In the data rows, the value 128 means zero.
Some points:
[ 85 147 121  86 135 115 134 172 143 154 124 133 212 132 119 179 174 150
 129 107  94 166 170 103 168  94 118 190 178 123 154 154  89 143  69 104
  80]
[115  95 131 157 221 111 125 146 152 134 187 185  92 168 134 168 131 143
 133 133  86 129 185 136 127 132 162 111 130  99 190 105 128  84 135 112
 188]
[151 128  72 131 135 144 109 178 171  79 144  90 115 127 219 175 118 145
 136  96 103  83 138  90 146 114 161 112 167 146 136 141 184  86 164 152
 100]
[125 113 155 112 108 108  99  98 172 106 147  87 150 179 127  68 174 105
 186 120 150  49  94 134 180 152 131  96 114 118 131 130 159 179 119 108
 120]
[155  99  92 131 144 123  96  88 128 141 110 175  99 114  75 161 175 129
  52 160 115 140 148 118 142 117 130 108 119  50 130 119 133 147 142  81
 136]
[182 171  93  58 190 134 110  93 116  44 115 122 140 132 119 131 116 155
 153 142 146 113 104 139 106 134 139 129  90 131 114  67  90 118  87 123
  76]
[122 152  94 133 107 173 124 120 120 105 131  93 103 127 135 120 147 187
  92  94 128 200  71 117  84 141 120 149 119 113 116 186 133 197 162 151
 102]
[ 91  41 132  98 138 143 116  73 140 115 111 153 107  85 205 145 139 125
 129  99 189 171 135 190 105 130 157 108 116 139 103 141 103 126 103 164
 162]
[144 159 127 144 135 150 122  91 113 103 149  96  68  94 127 122 193  58
  78 139 129 132 144 104 182  94 162 147 113 106  97 133 115 133 129 145
 127]
[152 151 137 155 128 142 105 122 155  68 187 145  72 156  51 140  83 104
 141 141 133 147 107 170  87 111 105 131 205 140 151  92  81 197 182 164
 123]
[ 65 157 150 131 142 148  87  91 115 151 166 145 145  65 157 117  72 116
  93 150 117  97  96 137 125 137  93  74  59 191 173 144 146 124 110 140
 158]
[118 117 138 133 163  96 114 102 164 133 135 120 110 172 186 113 158 155
 169 131  81 118 159 142  51 117 114 158 138 152 137 170 105 129 105 114
  31]
[ 98 102 128 174 121 117 146 147 110 157  62 141 134 141 161 162  96 112
 136 124 127 206 109 169 190 102  92  78 122 135 126 140 139 106  74 147
 154]
[121 156  77 158 119 141 189 112 100 102 143 200 144 152 108 164 153  97
 166 173 134 104 102 123 100 183  94 132 133 119 122 170 130 114  77 113
  92]
[112 122 111 111 128 122 147 144 144 156 188  89 118 166 168 144 168 119
 128 149  80 107 130 157 108 154 175 171  60 182  72 128 117  91 122 124
 127]
[119 141  98  61 102 106  94 164 103  77 105 104 133 143  99 106 152 119
 108 129 102  91 159 159  79 142 148 121 129  94 127 182 119 111 139 164
 165]
[178 158 198 134 167 124 128 190  28 104 165 121 171  88 140 189 123 175
 155 122 112 150  92 130 121 174 162 109 138 125 116 152 102 121 120 139
 140]
[144 173  79 169 128 146 156 138 123 173 125  75 117 113 136 115  85 148
 107 123  92  85 181 162 208 118 144 111 140 167 125 151 128  64 165 163
  95]
[182 108 152 111 151 111 162 119 127 137  96 126 180 131 173 116 152 144
 113 204  97  70 114 156 130 107 110 161  79 128 191 138  87 158 152 136
  98]
[ 48 156 173  99 149 179 191 103 131 113 114  98 101 180 137 170 165 113
 148 131 105 127 131 116 103 154 102 166 118  87 152  48 153 142  80 101
 105]
[ 97 119 112 111 111  68 123 122 111  85 141  95 108 129 128  88 138 171
 144 121 128 140 169 120 176  75  57  88 121 123 120  94 171 148 116 132
 123]
[142 142 139 140 118 132 159 127 155  60 126 144 113  93 125 144 162 135
 117 152 112 120  92 157 132 118 125 153 183 105 122 162 101  76 162  93
 118]
[155  94 151 117 121 102 149  90  89 137 129 181 137  90 163  81 112 108
 227  64  68 156 139  82 168 139 145 105 147 143 109 107 162 128 157  99
  74]
[107  52 112 194 167 118 121 110 138 149 114  90 131 126 110  95 151 151
 123  60 163 127 154 182 106 150 174 178 148 110 151 166 170 156 159 155
 125]
[193 136 131 169 147  99 152  80 137 159 118  90  94 159 119 134 143  97
 106 163 181 153 164 107 143 150 122 120 148 150 134 143 171 159 145 103
 116]
[116 119 110  65 145 136 156 200 141 151 139 104 164 177  98 101 129 120
 141  78 139 139  82 177 109  86  43 116 173 135 140 110  89 100 145 123
 126]
[148 107 185 181 150 150 134  71  62  97  86  72 134 179 117 107  63 137
  83 129  53 130 125 170  75 151 136 153 163 120 135  99 132 139 127 141
  92]
[108 174 113 137 170 128  97 150 105 100 165  74 131 141 123 192 120  59
 151 164 151 128  92 110 146 128 128 144  97 109 137 132 208  86 146 199
 112]
[176 126  89 143 132 107 149 131 136  95 120 118 131 102 138 163 144 150
 136 132 131 138 131 130 114 106 177 119 121 175 136  77 104  84 187 101
 157]
[100 133  62  95 116 143 132 116 132 177 130  92 146 120 132 136  97  47
 146 146 102 138 101  86  50 127 134  67 171  80 158 165 178 138 155 108
 183]
[ 98  83 169 171  76 126  98 108  74 145 123 123 122 121  94 164 139 162
 139  79  80 121 175 140 145 121  91 120 134 180 103  87 131 145 147 101
 157]
[108 110 189 138 155 101  99 218 149 155 152 142  76  92 170 154  49 110
  88 124  94 127  86  97 125  92 117 165 106 138 107 128 144 172 123 108
  56]
[ 99 143  99 139 135  80 133 100 114 155 128 165 139  99 144 126 116 184
  84 116  95 107 111 140 129 169 168 157 134 105 111 152 108  99 171 114
 143]
[138 115 117 102 104 168  87 160 153  76 136 150  90  81 110 175 105 137
 133 125  65 172 162 142 148 135 174 153 183 126 126 108 163 150  63 134
 106]
[129 127 120 124 100 119 134  78 114 109 178 119 179 123 160 152 103 157
 146 141 183 154 125 177 155 121 133  88  83  96 117 145 124 147 143 149
  78]
[123 145 128 165  99  99 180  72 118 132 124 155  98  96  81 132 146 117
 160 137 162 213  92 134 141 125 125 189 139 168 154 141 188  88  94 117
 158]
[115 159 136 116 187  72 121 205 157 127  87 136 158 107 102 150 146  77
 150 167 157 107 148 213 112 119  96 106 136 106  71  99 160 137 162  64
 109]
[141 174 127 102 135  67 123 151 120 120 154 104  79 123 134  67  89  73
  85  72 135 145 131 169 176  84 162 165 106 104 201 121  77 114  52 117
 131]
[141 150 197 116 150 172 172 152 138 140  99 154 113 181 132 148 201 134
 114  55 181 120 114 118 107  86 210  84 108 171 166  97 131  88 186  90
 108]
[167 160 140 126 177 153  77  79  97 173  81 160 117  96 124 124 153 122
 198 114 108 109 116  95  84  84 116 134 126 111  80 113 119 133 135 133
 195]
[115 118 139 157  74 137 146 148 109  97 171 200 183  93 103 127 166  88
 126  81 131 128 134 127 136 131 158 127 112  77 140 164 126 156 131 140
 140]
[121 165  94 120 112 133 203 127 113 178  60 143 135 177 166 128  87 129
 156 126 100 113  78  88 171  98 155 129 135  75 106 102 120 153 160 169
 173]
[144  99 100 131 137 180 132 104 138 139  75 155 120 110 139 165 104  96
 141 108 137  58 110 116 159  78 119 183 132 172 211 182 121 147 127 113
 153]
[114 187 136 138  54 157  89 118 123 104 150 167 133 140 159 121  89 125
 156 101 129 102 178 138 160 132 141 161  71 119  84 108 111 134 128 117
 181]
[172  94 119 104 130 120 165 143 135 121 136 121 121  72 112 141 109 100
 154 157  84 119 161 149  93  89 123 118  86 179  65  95 174 152  93 127
 179]
[106  99 140 128 186 166 139  92 162  80 109 196 199 144 126  80  34  95
  65  83 171 136 179 115  81 156  91 138 102 139  93 160 160  54 127 128
 129]
[145  73 136 168  98 119 167 195 139 130 127 129  58  86 122 139  92 124
 153 115 157  95  91  62 112 161  71 177  77  39 102 117  79 114 130 130
 104]
[160 100 159 133 146 185  91 138 147 163 128  74 181 143  96 109  91 147
 156 104 165 125 145  84 178 160 178 153 143  50 126 126 169  96 100 166
 133]
[132 157 124 116 152 113 105 119 123 163 110 157 153 171 159  61 166 123
  65 148  71  94 113  87 158 176 139 143 166 168 122 119 156 132  99 142
 147]
[169 133 153 110 188 193 134 129 132 183 176 168  89  93 164  71 175 136
 123 107 150 113 159 123 148 143  81  97 181 122 118 152 112 162 100 200
 110]
[152  77  94 106 112  94 139 132 138 181 146 106 110  92 142  86 172 175
 116 104  90 141 107  88 111 149 130 140  79  79 165 100 138 105 111 119
 147]
[146 126 101  93 200  99 175 112 107 144 160 110 100 113  88 155 118 171
 121 105 176  64 128 117 142 150 136 163 172 165  97 152 164 152  95 134
 208]
[165 130 132 109  76 101  88 170 151 150 102 173 205 138 125 173 135 162
 141 176 144 128 136 174  95  92 114 154 130  98 155  96 192 147 101 188
 108]
[119 106 194 181 172 129 106 127  87 119 106 106 166  98  92 131 159 116
  91 128 106 171 118  97 161 107 113 112  74 126 124 139  84 166 161 194
 160]
[179 158 130 137 126 197 119 152 124 181 206 100 155  65 129  87 138 146
  99 146 157 148 136 124  86 150 131 123 100 147 142 129 149 108 134  51
 163]
[148  83 175 125 132 129 197 202 163  33  76  88 104 140 172  83 112 133
 157 177 135 153 148  89 151 108 150 115 115 192 124 168 118 148  87 121
 159]
[101 139  43 178 148 148 113 145 159 132 150 159 120 162  82  66  96 170
 164 155 123 135 131 150 152 121 174 128  94 160 132 122 107 176 139 147
  97]
[153 177 145 130 111 133 161 192 109 138 179 186 104 164 114 155 130 183
  92 104 121 106 181  95  93  68 124 110 114 177 130 142 141 154 136 139
  99]
[ 60 164 117 151 177 137  98 183 196  96 100 136 110 118 112 111 187 142
 157  93 114 131 102 120 154 171  90 143  91 137 104 125 171 164 169 102
 172]
[140 101 103 114 117 189 121 137 128 132 174 130 136 202  75 109 134 122
 116 156  71 150  90 134 110 115 117 102  86 122  99 144 120  82  77 115
 126]
[168 171 140 148 121  49  77 111 173 102 163 145 140 163 153 130 129 149
 171  56 113 166  67 175  89 155 115 105 129 121 127 101  93 127  98 141
 148]
[119 102  84 135 124 156 129 188 124 133 120 120 103 141 193 104 132 131
  87 144 178 160  96 105 107 209 149 120 140 142 171  70  99 151 136 118
 169]
[136 107 146  69 121 152 100 132  90 141 118 165 145 124  84 159 121  97
 155 132 132 166 114 125 133 112 143 103 115 157 144 187 101 121 136  99
 102]
[127 127 126 179 124 133  52 167  95 153  87 144  62 152 134 112 137  84
 164 177 179  87 153 134 117 136 164 109 106 105 160 110 129  99  61 129
  93]
[ 88  42 124  66 130 127 147 115 128  98 150 140 165 134 121 162  90 107
  56  94 156  87 144  75 159 125 148 118  89 139  71  99 114 187 114  94
 138]
[138 111  84 102 130  64 123 123  37 179 127 124  83 170 123 123 106 104
 167 113 160 139 146 114 145 195 111 168  98 138 117 174 118 132 191  99
 102]
[123 141 175 104  87 124 112  98 169 117 114 137 109 104 182 139 124  82
 105 108 110 142 162 110 128 134  93 109 114 139 135 211 126 105 188 153
 155]
[172 110  99 170  95 138 112 125 104 100 132 112 121 126 147 146 183 135
 102  92 130 108 158  78  99 143  72  95 138 103 191  96 149  94 125 139
 128]
[ 82 135 165 113 132 146 108 105 152 101 136 114 117 108 118 162 103 117
 158  99 133 135 176 151 189 205 150  87 134  93 155 129 109 171 137  86
 109]
[169 107 148  75  77 142 115 110 189 175  87 129  66 152  71 149 123 121
 107 110 100 148  78 163 133 145 167 130  92 141 138 126 140 105 147 139
 120]
[127 117 139 127 122 175 166 103 125 118 153 145  77 153 129 136 123 169
  95 120 122  84  52 177 172 126  74  93 142 115  96 104 166  85 145 121
  97]
[ 90 151 168 112 102  89 170  90 140 143 116 125 114 166 153 192  86 187
 107 153 186 134 188  99 110 133 108  67  93 114 114 144  96 157  80 148
 164]
[112 133  94 134  99 156 110 119 107 140 100 136 143 106 115 135 138  96
 125 136 165 142 110  99 117 165 139 161 192 161  79  51  88 142 142 195
  99]
These points spread out most along one direction. Take the direction at right angles to it along which they spread out most. Then take the direction at right angles to both along which they spread out most. Go by this last direction. For each point below, how far along it does it lie, from 0 to 99? 50 is the average, and the first point above lies past it. One standard deviation of the points above along it is 16.
[195 151  99 193 117 122 112 111 195 176 119  75 157 156 138 155 110 101
  93 119 128 131 126  91 144 128 130 102 166 133  73 166  81 148 112  45
 129] 56
[101 126 104 111 126  91 161 120  85 129 162  78 146 111 115 113 126  60
 137  89 114  86 104 120  86  94 136 130 145 168 167  86 114 142 133 136
 115] 53
[ 77 154 130 182  86 130 145 103 111 148  94 139 128  84 109  79 135 141
 130 112 145  57 118 157  87  95 185 116 144  86  93 149 119 111  75  88
 112] 41
[117 126 148  73  95 141 113  98 125 154 157 128 138  99 146  85  98 170
 110 221 164 124 144 132 171 160 102 176 198 120 156 105 138  92 193  79
 158] 49
[114 128 113 164 124 179 156 148 151 110 127  86 169 126  78 125 151 118
 155 121 107 118 147 140  99 117 106 134  92 147 160 111  47 100 139 123
  95] 51
[114 112 137 137  97 103  76 153  81 123 105 152 151 160 146 108 118  80
  73 118 181 193 136 101 126 101 109 153 134 126  60 100 137 128 156 133
  91] 34
[117 103 148 118  91  93 176 180  78 120 123 157 115  98  90  84 140 131
 105 190 114 143 139 178 112 123 168  55 160 118 123 157 176 150 129 120
  94] 47
[136 130 114 121 127 125  48 145  83  78  59 109 103 137  72 125 127 185
 125 120 140  99 100  86 138 155  94  99 147 171 169 166 114  95  98  90
 125] 47
[118 116 203 143  62 142  93 132  81 125 187 125 132 164 126 124 135 150
 160 141 166 118  97 155 108  71 134 190 160 140 108 169 158 129 109  96
 156] 40
[130 186 112  99 156 152 150 126 131 121 119 107  98 166 135  83  95 150
 148 138 132 170 200 107 132  73 131 160 114  60 127 142 155 133 167 115
 163] 56
[ 52  85 141 126 144 128  90 101 140 158 173  88  98 119 138 134 143 141
 180 195 123 129 131  90 111  66 151 102 172 115 109 133  69  60 145 152
 128] 52
[147 147 196 100  97 106 152 156 183 152 119 120 116 102  74 107 143 109
 147  99  98 156 190 124 113 217 107 118 116 143 104 117 104  86 128 198
 104] 46
[ 91 164 107 120 138 168 137 134 113 156  92  80 120  27 166 147 107 152
 132  72 110 158 150 139 109 139 128  88  93 158 115 143 174 145  93  80
  96] 61
[ 98 154 147 129 134  51 139  96 186 115 120 135 134 113  44 112 115 165
 122 153 160 127  84  44 103 101 167 105 119 145 138 121 149  96 129 139
  78] 47
